Each row has a name. After each piece below comes the name of the row it's from, unless a question asks for something else. Each question is about the rows just above it. Places in a row count from 0.

barav: [-2.70,-2.21,+1.35,+6.07,+1.38,-0.61,+1.20,+4.12,-3.55,+1.44,-3.21,+0.18,+0.85,-3.14,-0.79,+2.02,+3.62,+0.88,-8.42,+0.10,+2.30,+5.38,-5.75,-0.44,-7.85,-1.11,+1.80,-0.21,-1.10,-0.70,-2.31,+1.08,-5.53,-0.11,+2.48,-0.03,-2.25,+1.65,+3.80,-4.02,-2.53,-2.20,-1.30,-1.11]
Muk: [-1.84,+0.21,+2.50,+3.13,+1.11,-3.72,-1.72,+4.12,-1.28,+3.56,-5.32,+3.62,-0.93,-2.18,-0.51,+5.20,+2.01,+1.55,-3.50,-0.74,+6.64,+6.08,-7.06,-4.23,-4.57,-2.84,+0.01,-1.65,-1.04,-1.89,-0.93,-2.70,-1.29,-2.73,+2.48,+1.27,-1.28,+0.89,+3.80,-0.95,-4.69,-3.41,-1.30,-0.28]
zez: [-2.70,-2.21,+1.35,+2.26,+1.38,-0.61,+1.20,+4.12,-3.55,+1.44,-3.21,+0.18,+0.85,-3.14,-0.79,+2.02,+3.62,+0.88,-8.42,+0.10,+2.30,+5.38,-5.75,-0.44,-7.85,-1.11,+1.80,-0.21,-1.10,-0.70,-2.31,+1.08,-5.53,-0.11,-0.62,-0.03,-2.25,+1.65,+3.80,+6.63,-2.53,-2.20,-1.30,-1.11]
[+6.08] is at row and place -> Muk, 21
[+2.26] is at row and place -> zez, 3
Where in the named rows is [+0.01]? -> Muk, 26
Row and place of [+6.64] in the named rows: -> Muk, 20

gukiz: [-0.99,+0.05,-0.45,-1.47,+2.26,+0.53]
Zav: [+3.23,-1.52,-4.54,-4.54,-6.94,-3.78]
Fugi: [+3.28,-1.79,-6.34,-5.96,-8.70,-0.61]
rezur: [-4.55,+2.19,+1.08,+4.05,-5.49,-3.86]
tilob: [+0.77,-1.49,-3.47,-4.47,-6.73,-2.09]
Zose: [-1.28,-2.36,-1.39,+0.26,+1.29,+4.38]
kufu: [-6.33,+4.76,+1.21,+7.44,-0.84,-3.39]
rur: [+3.70,+3.69,-1.65,-0.96,-0.36,+1.34]
fumum: [-4.27,+3.69,-1.65,-0.96,-0.36,-6.85]
zur: [+0.44,+0.42,-0.06,+2.18,-1.81,-0.83]
Where in the named rows is [-6.34]? -> Fugi, 2
Row and place of [-0.83] in the named rows: -> zur, 5
Row and place of [+0.42] in the named rows: -> zur, 1
[-5.96] is at row and place -> Fugi, 3

